In the rows, zero is written as 100.
One turn sends every row of this set to another row. A few are shown first. Where does it send the rows asked after them?
q_356: |  90 |  97 |  88 |  90 |  98 | 121 |  98 | 130 |  93 | 106 |  93 | 122 |
q_826: |  83 |  86 | 100 |  96 | 117 |  89 |  78 | 104 | 107 |  93 | 104 |  98 |
q_293: |  67 | 119 |  96 |  98 | 102 | 109 |  90 |  99 | 115 | 113 | 111 |  87 |
q_550: |  88 | 107 |  92 |  99 | 100 |  99 |  89 | 113 | 114 | 106 | 130 |  81 |
q_831: |  82 | 120 |  99 |  94 | 100 | 114 | 107 | 106 | 140 | 108 | 107 | 112 |
q_325: |  82 | 100 |  86 |  93 |  92 | 121 | 100 | 128 |  91 | 113 |  91 | 115 |
q_619: |  99 |  84 | 100 |  94 | 108 | 100 | 104 | 115 | 126 |  98 | 128 | 113 |
q_687: |  86 |  96 |  88 |  91 |  99 | 120 |  93 | 128 |  86 | 107 |  93 | 116 |
q_993: |  99 | 118 |  95 |  94 | 105 |  97 |  93 | 115 | 137 |  94 | 100 | 105 |
q_229: |  87 | 106 |  86 |  91 |  95 | 121 |  94 | 129 |  89 | 109 |  93 | 111 |
q_52: |  76 |  73 | 109 | 102 | 102 | 117 |  92 | 101 | 130 | 103 |  99 | 105 |
q_48: |  78 |  87 | 106 |  91 | 113 | 109 | 106 | 100 | 129 | 103 | 110 | 127 |
q_468: |  84 |  91 | 106 | 102 |  95 | 122 |  98 | 107 | 144 | 104 |  96 | 105 |
q_949: |  86 | 117 |  80 | 106 |  90 | 115 |  87 | 102 | 116 |  93 | 121 |  92 |
q_859: |  85 | 116 |  94 |  98 | 106 |  93 |  78 | 109 | 116 |  98 | 102 |  84 |
q_260: |  84 | 101 |  86 |  93 |  91 | 121 | 101 | 128 |  93 | 112 |  91 | 117 |
q_205: |  84 |  98 |  87 |  93 |  92 | 120 | 102 | 129 |  93 | 111 |  90 | 119 |
q_815: |  90 |  80 |  89 | 101 | 104 | 112 |  96 |  98 | 116 |  85 | 122 | 124 |
q_498: |  78 |  89 |  84 | 105 | 102 | 109 |  81 |  94 |  99 |  91 | 124 |  98 |
q_685: |  87 |  80 |  98 |  96 | 110 |  97 |  91 | 109 | 107 | 102 | 131 |  96 |
q_47: |  63 |  86 | 104 |  95 | 115 | 105 |  90 |  94 | 105 | 108 | 113 | 102 |
q_918: |  69 |  84 | 105 | 105 |  99 | 117 |  83 | 100 | 121 | 108 | 100 |  86 |
q_588: | 101 | 110 |  94 |  96 |  98 | 103 | 102 | 119 | 133 | 102 | 127 |  99 |
q_653: |  77 | 103 | 102 | 105 |  91 | 121 |  89 | 106 | 136 | 109 |  98 |  86 |
q_671: |  91 | 106 |  86 |  90 |  94 | 123 |  98 | 131 |  95 | 108 |  92 | 118 |
q_233: |  98 | 109 |  83 | 102 |  93 | 117 | 101 | 105 | 132 |  88 | 119 | 118 |
q_430: |  96 |  87 | 101 |  92 | 116 |  93 |  93 | 110 | 128 |  89 | 100 | 119 |
q_423: |  83 |  97 |  87 |  93 |  93 | 120 | 101 | 128 |  91 | 112 |  91 | 117 |

q_831 -> q_48
q_468 -> q_52
Where do these go?
q_233 -> q_815
q_826 -> q_859
q_619 -> q_685
q_671 -> q_356

One turn sends every row of this set to another row. A few are shown first. Where does it send the rows asked after them?
q_897: | 106 | 106 | 117 |  98 | 108 |  93 |  79 | 119 | 102 |  92 |  81 |  86 | 110 |  98 | 112 |  92 |
q_108: |  88 |  83 | 102 |  89 | 101 | 108 |  71 |  97 |  94 |  88 |  86 | 107 |  99 |  70 |  95 |  79 |
q_186: | 112 |  92 | 111 | 102 |  93 | 107 |  95 |  94 | 101 | 104 | 109 | 138 | 109 |  83 |  93 | 103 |
q_829: | 108 |  81 | 106 |  74 | 107 | 102 |  99 |  98 | 103 |  95 |  97 | 113 |  93 | 103 | 121 |  98 |
q_333: | 102 |  88 | 113 |  93 |  97 |  83 |  67 | 100 |  98 | 102 |  80 | 103 | 100 |  82 | 102 |  74 |
q_632: | 107 | 121 | 117 |  88 |  95 |  93 |  81 | 114 | 117 |  98 | 105 |  90 | 107 | 100 | 107 |  92 |
q_771: | 103 |  71 | 106 |  93 | 109 |  98 | 105 |  78 | 100 | 106 |  89 | 109 |  97 | 100 |  94 | 103 |
q_488: | 107 |  94 | 104 | 124 | 101 | 104 |  93 | 112 | 107 | 102 |  89 |  71 |  97 |  95 |  97 |  97 |
q_280: |  88 | 110 | 103 |  84 | 108 |  90 | 102 |  95 |  93 |  86 | 115 |  98 | 104 | 107 |  97 |  95 |
q_806: |  77 |  91 | 106 | 123 |  95 |  99 |  68 |  90 | 109 |  94 | 106 | 115 |  95 |  85 |  98 |  91 |
q_138: | 105 | 109 |  96 |  79 |  99 | 101 |  93 | 106 |  94 | 106 | 101 | 129 |  92 |  90 |  86 | 104 |
q_221: | 105 |  82 | 107 |  89 |  98 | 102 | 114 | 114 | 105 | 104 |  81 | 115 | 102 |  99 | 112 |  94 |
q_399: | 103 | 117 |  99 |  98 | 113 |  99 | 100 |  93 |  88 | 100 | 101 | 118 |  94 |  92 |  80 | 104 |
q_690: |  99 |  90 |  99 | 138 | 103 |  99 |  92 | 112 | 105 |  96 | 113 |  95 | 103 |  86 | 106 |  89 |
q_244: |  87 |  82 | 108 | 116 | 121 | 102 | 102 | 106 | 104 | 105 |  83 | 112 |  92 |  86 | 105 | 108 |
q_573: | 111 |  77 | 101 |  95 |  82 | 103 |  78 | 119 | 116 | 116 |  93 |  87 |  91 |  93 | 101 | 100 |
q_649: |  98 |  93 | 112 | 101 | 122 |  96 |  98 | 113 | 105 |  97 |  91 | 110 |  89 |  96 | 128 | 101 |
q_216: | 109 | 100 | 114 | 118 | 103 | 106 | 100 |  93 |  98 | 100 | 107 | 131 | 110 |  83 |  92 | 103 |
q_477: |  89 |  93 | 105 |  98 | 120 | 118 |  76 |  98 |  95 |  79 |  91 |  89 | 104 |  84 |  95 | 104 |
q_510: |  98 |  84 | 107 |  98 | 127 | 102 |  97 |  81 |  97 |  91 |  99 | 105 |  89 |  98 | 112 | 106 |
q_570: | 103 |  87 | 107 |  92 | 106 |  93 |  82 |  82 | 108 | 119 | 110 |  80 |  98 |  98 |  88 | 100 |
q_526: | 123 |  77 |  99 | 103 |  94 |  97 |  75 | 121 | 113 | 105 | 109 | 104 |  98 |  89 |  78 |  91 |
q_741: | 104 | 119 | 105 |  99 | 108 |  86 |  91 | 112 |  96 | 112 |  96 | 124 |  90 |  91 |  91 | 104 |
q_821: | 102 |  76 |  91 |  99 |  94 | 127 |  90 |  98 | 105 |  95 |  99 |  81 |  95 |  87 |  86 | 103 |
q_447: |  88 |  86 |  99 | 131 |  99 |  98 |  89 | 111 | 113 |  89 | 110 |  99 |  93 |  87 |  79 | 104 |
q_55: | 113 | 100 | 118 | 112 |  96 |  97 |  95 | 104 | 103 | 109 | 104 | 135 | 109 |  85 | 100 | 101 |
q_126: |  86 | 118 | 108 | 102 | 114 | 116 |  80 | 105 | 111 |  84 | 111 |  90 | 102 |  84 |  96 | 104 |
q_135: | 115 |  80 |  92 | 110 | 102 | 115 |  84 | 114 | 105 |  89 | 112 | 100 | 100 |  83 |  70 |  92 |
q_841: |  97 |  99 | 108 |  76 |  97 | 105 |  66 |  89 | 116 |  99 | 116 |  97 |  98 |  91 |  92 | 106 |
q_692: |  82 | 105 | 110 |  93 | 112 |  74 |  81 | 103 | 102 | 104 | 113 | 103 |  92 | 101 | 103 | 104 |
q_648: | 113 |  79 |  98 | 104 |  77 |  95 |  87 | 119 | 112 | 107 | 113 | 106 | 105 |  93 | 112 |  84 |
q_536: |  76 | 102 |  98 |  75 | 103 |  99 |  89 | 116 | 102 |  92 | 115 | 113 |  96 |  93 | 105 | 103 |
q_24: |  79 |  95 | 101 | 104 | 114 | 114 |  82 | 121 | 113 | 110 | 105 |  92 |  93 |  76 | 101 | 107 |
q_694: | 100 |  93 | 107 | 101 |  78 |  93 |  82 |  79 | 106 |  92 | 105 | 110 | 108 | 104 |  97 |  77 |
q_802: | 124 |  92 | 102 | 121 | 103 |  97 |  88 | 123 | 107 |  95 | 106 |  94 | 104 |  92 |  78 |  86 |
q_803: | 106 |  75 |  96 | 100 |  79 |  94 |  90 |  93 | 113 |  94 | 114 | 101 |  99 | 101 |  74 |  97 |
q_361: |  87 | 103 | 104 | 110 |  80 | 107 |  88 | 114 | 109 |  84 |  99 | 117 | 108 |  92 | 110 |  77 |
q_282: | 103 |  70 |  89 | 108 |  91 | 111 |  88 |  86 | 103 |  94 | 124 | 101 | 103 |  88 |  92 |  92 |
q_436: |  97 | 100 | 109 | 105 | 106 |  99 |  85 | 100 |  90 |  84 |  79 |  96 | 108 |  80 |  99 |  70 |
q_413: | 105 |  91 | 101 | 109 |  76 |  93 |  99 | 132 | 117 |  92 | 103 | 104 | 102 |  98 |  93 |  90 |
q_743: | 106 |  80 | 108 |  70 |  98 | 100 |  62 |  98 | 104 |  99 |  91 |  97 | 102 |  94 | 101 | 101 |
q_998: | 106 | 103 | 102 |  82 |  93 | 111 | 108 | 117 | 107 | 102 | 101 |  85 | 112 |  98 | 104 |  86 |

q_694 -> q_361
q_570 -> q_998
q_138 -> q_741
Where do these go?
q_126 -> q_841
q_488 -> q_821
q_829 -> q_649
q_802 -> q_135
q_436 -> q_108
q_648 -> q_690
q_244 -> q_771
q_216 -> q_186
q_413 -> q_447
q_897 -> q_477
q_536 -> q_692

